Rotation paths and how fast each direction turns (deg/step):
Each turn is a multiple of 5 degrees from 10 to 175, or 0.
Each row of a path follows its step; steps can be skipped.
Path 1:
step 1: [-13.1 -36.8   1.0  18.5 -34.0  16.8  -3.1   6.1   1.7 -25.6  18.4   5.5
   1.4  -0.7   1.5  13.2 -25.2  -5.4 -17.7  13.4  20.0   8.1 -19.0 -30.3
 -41.2   2.4   4.1  11.5  21.2   9.7   0.0  -2.8 -20.2  11.7 -12.5 -13.7
  16.0  -0.6 -24.0 -32.1 -13.1  36.4 -13.3   1.5 -33.0 -18.0  -5.4  22.1
 -10.9  -1.7  -7.8  -4.6  -7.3   3.6  26.9 -32.2  -8.4 -14.5   0.0  30.5
   5.7  20.0]
step 3: [ -9.0 -26.2  16.5  29.5  -7.0 -25.0   5.3 -21.5 -18.1  38.2  -7.4  23.2
 -13.2  15.0  19.2 -11.0 -36.3  -5.0 -11.5 -24.7   4.1  -7.1   9.0  -9.9
 -12.4  12.1  -0.1   9.5   0.9   0.5  16.1   4.1 -17.4  11.1 -15.7 -12.4
  -0.7 -19.9   4.1 -21.1 -22.4  37.6  15.7  -2.0  -8.0  22.8 -13.1  11.1
   6.3   3.0 -45.5  15.8   2.6 -15.1  -5.2  -5.6 -11.4 -11.6  -5.9  17.1
   6.6  49.7]
step 5: [-12.2  -5.8 -35.5   2.1  -3.6 -32.8   4.7  -8.3 -36.5  17.1  -0.6 -21.4
  -5.9  -4.1   8.9  -9.0   2.6  17.7 -18.0  -2.9 -17.6  11.5  -7.8   1.1
 -24.3   4.8  -7.1  46.4  21.7  12.5  -2.2  -9.5 -10.4   1.9  -7.9 -45.1
   7.2 -42.9  -2.4 -23.1 -11.8  -3.7  -8.3  22.2  -4.0  -3.0  15.3  22.1
  13.3  13.6 -32.2  -7.7   2.5   3.6  18.7 -29.3 -13.7 -16.3  -1.6  29.6
  19.4   1.8]
step 6: [ -3.3 -14.8  -3.2  26.1 -29.0  16.8  -7.1  11.0 -27.9 -13.7   5.1   8.6
 -25.0  16.6  -4.3 -12.2  22.4  11.0 -15.9   3.3 -12.7 -44.0  20.6  12.1
   7.5 -43.9  14.4   7.3  26.0  15.9 -15.9  20.3  16.3  -4.4 -17.1 -10.3
  -5.9  14.7  -4.3 -33.8   4.3  -0.3 -24.3   6.7 -12.3  -6.9  11.9  19.7
  -0.1 -29.1  16.4  18.6 -12.1 -19.2   0.0 -22.0 -36.6  12.0   9.1 -16.9
 -13.8  16.1]
step 8: [  5.2   1.9   9.6  30.0 -29.0   4.6   9.0  12.4  -1.1 -13.0  10.2  -7.1
  -1.8  -1.6  -0.8 -19.0 -14.9  14.3 -59.7  -2.1  -3.4 -13.6 -25.6 -31.7
  25.2 -40.4  25.2   2.4   1.0 -10.0 -23.0   8.9   1.5 -21.8   6.5  -5.0
  30.1  -9.6   0.1 -48.7 -13.0   5.7  -3.6 -19.9  -9.6  17.7 -14.5 -16.4
   3.3  11.5  11.7   0.3  -6.9  -4.2  -7.8  -8.2  -7.8 -10.6 -12.4  -6.9
  -8.1  36.6]
step 9: [-28.1   5.8   5.3  10.4  10.5 -21.2  30.5  21.5 -16.4  42.6   8.1 -11.7
  -8.9   3.8  24.6  18.5 -28.7 -15.7  16.0   5.5  19.4  -1.2  -8.4 -12.1
 -14.9 -33.0   7.9  23.3  11.8  11.9  -4.0  -2.8 -23.4  -1.5 -28.4 -29.8
  10.0  -5.6  -0.8 -14.0 -50.3  -9.2 -12.0  10.2   7.6   5.4   2.0  22.0
  -4.8  -4.6  -7.9  31.6  -0.1   4.9   8.5 -15.8  30.9  11.9 -14.7 -10.2
  24.5   7.2]
step 10: [ 16.7  -6.2   7.5  31.1  14.6  -3.2  13.4  16.7 -39.4 -17.6  13.4  -2.3
 -14.7  -2.8 -23.0  -5.1   6.8  23.5  -7.7 -39.7  -1.3 -34.5   0.3  26.0
  28.2 -16.6   2.3   7.6  46.2  -1.9  -4.5  -3.4 -25.2 -12.5 -19.2   2.0
  35.0  -7.7  20.4 -19.8  -7.9   5.4  -3.1   1.9  -3.9  24.1   7.5  -1.6
   8.3  -9.0 -26.5  -8.7  19.8   1.0   4.5  18.9 -13.8 -14.1  -4.8   4.6
  -3.0  37.6]
step 11: [-37.0  15.8 -19.2  18.4  27.8 -11.4 -13.8 -13.0   3.8  24.4  -5.8 -18.5
  -5.9   9.5  -6.9   6.1 -29.6 -15.3 -31.3  -5.5 -21.6 -28.5   7.3  10.8
   1.1  -8.7   5.3  18.3  36.7  21.7  -1.3   2.5  -2.8   4.5  21.5  -7.5
  -1.4  -3.6  20.5   5.4 -14.8 -20.2 -10.9  27.5   7.8 -20.4   9.7  29.0
 -13.6  12.5 -10.4  38.8 -31.0  -5.1 -11.6 -27.4  -2.5 -15.8  -2.1  -0.7
  21.7  27.7]
step 15: [-23.8  32.3  -0.2   0.2  24.7  -4.5  23.7  13.6  14.6  18.0  20.5   2.2
   0.0  -2.5 -13.7   5.0 -15.7   0.3 -28.5 -15.9  15.6 -21.1  -4.7 -29.1
  25.7  10.9   1.6  27.5  48.0   8.4 -23.9  -8.8  -2.3  -0.4  -3.5   3.3
  -2.3   4.6   0.2  -6.4  -6.4  -2.9  -8.1   1.4   5.6   2.5  -0.6 -25.8
   2.0  12.1  24.3  16.2  24.1  16.0  17.0 -33.0  24.0   9.9  -9.5 -33.1
  23.8  42.5]
step 17: [-14.3  15.4  17.0  29.6  11.2   5.8   4.8   2.7  -0.3 -24.0   7.2  -9.5
 -46.2  -2.6  -1.3  22.3   6.4 -38.1  -8.4 -25.7 -19.6 -17.7  24.0   0.3
  32.6  -4.8 -32.3  29.6  39.7  15.9 -23.8 -19.2   6.7   6.5 -17.5  -9.7
   8.0  27.1  -9.3  -6.0  -2.1  -1.3  -1.2  18.7  -4.3  13.1   8.5  22.1
 -13.1 -28.0   9.8  19.6  -3.2  -9.7   3.8 -26.0   4.7  -1.9  19.6 -13.6
   8.9   7.3]
Directions:
[  3.1   5.2  -3.9   0.8  -1.0  -4.1   8.1   5.2   2.4   2.0  -1.4   2.9
   2.0   4.0   3.4  -4.2  -8.1  -6.4  -1.9   4.8   9.7   0.9   0.4  -4.3
  -0.4  -1.4   0.3  -9.6   9.6  -4.3  -1.7  -2.2   2.3   5.8   2.2   7.7
   4.9   2.8 -10.3  -8.9  -3.0   4.7   3.2  -7.4  -3.2  -0.6   3.1   2.7
   7.5   1.9  -1.3  -1.1   0.2   3.8   1.6   8.7  10.8   4.2   2.9  -1.8
  -2.1   3.7]
55
[  2.9  -3.7   5.3   3.3  -1.2  -4.6   5.7  -9.2  -1.3  -2.0  -9.3   0.0
   6.2  -1.0   2.0  -1.7   2.8   3.4  -6.0  -4.0  -1.4   0.7  -2.5   5.7
   3.5   3.1  -0.6  -0.6  -8.0   3.8   3.3  -1.4 -13.3   9.1   4.0  -2.4
  -2.0  -3.6  -7.3  -2.7  -6.4  -5.1  -3.2   5.3  -5.2  -6.0  -1.5   1.1
   0.7 -10.6  -1.4  -9.8  -0.5   5.0  -2.6   1.7   6.7   3.4   1.7  -2.9
   6.4   1.0]
160
[  1.4   3.0  -5.7  -5.3  -5.4  -2.9   0.2  -0.4  -4.9   2.3   7.8   8.4
   3.1   5.4   1.9 -11.2   4.9   0.6  -3.6  -0.4   5.8  -4.9   0.3   7.0
  -3.3   1.9   2.1   6.4  -4.7  -0.1   3.6  -2.8   9.5  -2.0  -3.8  -1.6
  -7.6  -0.9  -8.4  -2.7   7.2  -3.2  -1.5   0.0  -1.0  -0.8   6.4  -8.1
   5.4   1.6   1.4  -0.7  -1.3   4.5  -6.7  -8.8   1.1  -7.2   4.6  -8.1
   4.8  -2.9]
45
[ 4.5 -0.9  5.4  3.7  2.8  4.5  2.6  6.5 -3.3 -3.1 10.9  3.5 -7.4 -1.6
 -1.1  2.0  3.9 -6.8  3.8  9.1 -1.5  0.5  5.4 -0.3  1.8 -3.8  3.7  2.6
  0.6  7.9 -1.0 -7.7 -2.5  0.6 -3.3  1.1 -6.3  2.3 -6.6  7.8 -5.7  5.3
  1.2  5.7  1.5 -3.3  2.6  4.0 -8.6  0.0  5.7 -1.1  6.6  8.1 -1.8  4.2
  9.1 -2.4 -3.5  2.6  5.4 -8.6]
140
[ 0.7  0.9 -2.5 -2.3 -7.5  6.7 -1.7 -1.8 -5.5 -3.6  4.5 -3.0 -4.5 -3.1
 -1.2 -2.4 -7.3  1.7 -2.3 -2.0 -0.3 -2.1  7.0 12.4 -8.9  2.8  4.0  0.2
  5.7 -2.6 -2.0  1.2  0.3 12.4 -4.4 -1.0 -0.6 -1.9  2.7  1.9 -2.2 -2.9
  2.9 -0.8  3.2 11.7 -0.3 -3.0 -7.5 -8.1 -7.8  2.3  0.5 -2.6  4.2  4.8
  2.5  9.3  2.0 -8.3 -1.4 -5.8]
95
[ -4.4  -8.8  -9.6  -0.3   9.6   4.8 -11.2  -0.9  -3.4  -5.9   1.3   3.0
  -2.4  -4.5   7.1   3.9   0.7  -7.6  -6.9   4.2   7.2   4.5   1.2  -0.1
   1.3  -0.6   3.4  -3.1  -1.2  -3.1   7.4   6.3  -6.6   5.2  -8.8  -3.4
  -1.1  -7.3   1.4  -0.9  -2.5   4.7  -2.9  -4.2  -1.4  -1.5  -2.5  -3.3
  10.6   2.6  -6.5  -2.0   3.2  -0.3  -1.7   2.3  -1.6  -5.6  -2.7   2.3
   3.4  -3.2]
170
[-1.8  1.3 -0.7 -2.2 14.2  2.9 -1.7 -2.4  0.1  6.2 -5.8  0.0  3.7  5.9
  2.4  0.3 -5.9 -2.4 -2.0  2.1  6.6 -1.5  5.3 -5.7 -7.3  2.7 -5.3  2.5
  2.5 -4.8  1.9 -1.6  5.6 -2.1  1.3 -4.1  0.1  1.7 -3.6 -4.7 -2.8 -5.9
  0.4 13.9  0.7  3.8 -7.7  0.6 -7.8  4.3 -2.2 -2.0  4.8 -1.2 -2.6 -6.6
  1.1  8.8  4.4  5.8  8.8 -6.1]
170
[ -0.3  -1.4  -3.9   1.1  -8.5  -7.2   0.3   2.5  -5.8   0.1   0.8   3.2
  -3.2  -9.2   2.0  -2.0   0.3   0.4  -4.6  -0.4   4.6   0.9   1.9 -10.3
   0.1  -3.1  -7.2  -7.2   7.1 -12.0   8.6  -1.5  -4.7  -0.1  -3.1  -4.6
  -6.1   2.0   2.2   5.8  -0.7  -8.0  -0.1   9.1   8.0  -1.1  -1.2  -0.9
  -6.7  -3.3   5.1  -0.6  -4.7   6.1   0.0   0.6  -0.6  -5.0   3.4   0.4
  -6.4   7.2]
0
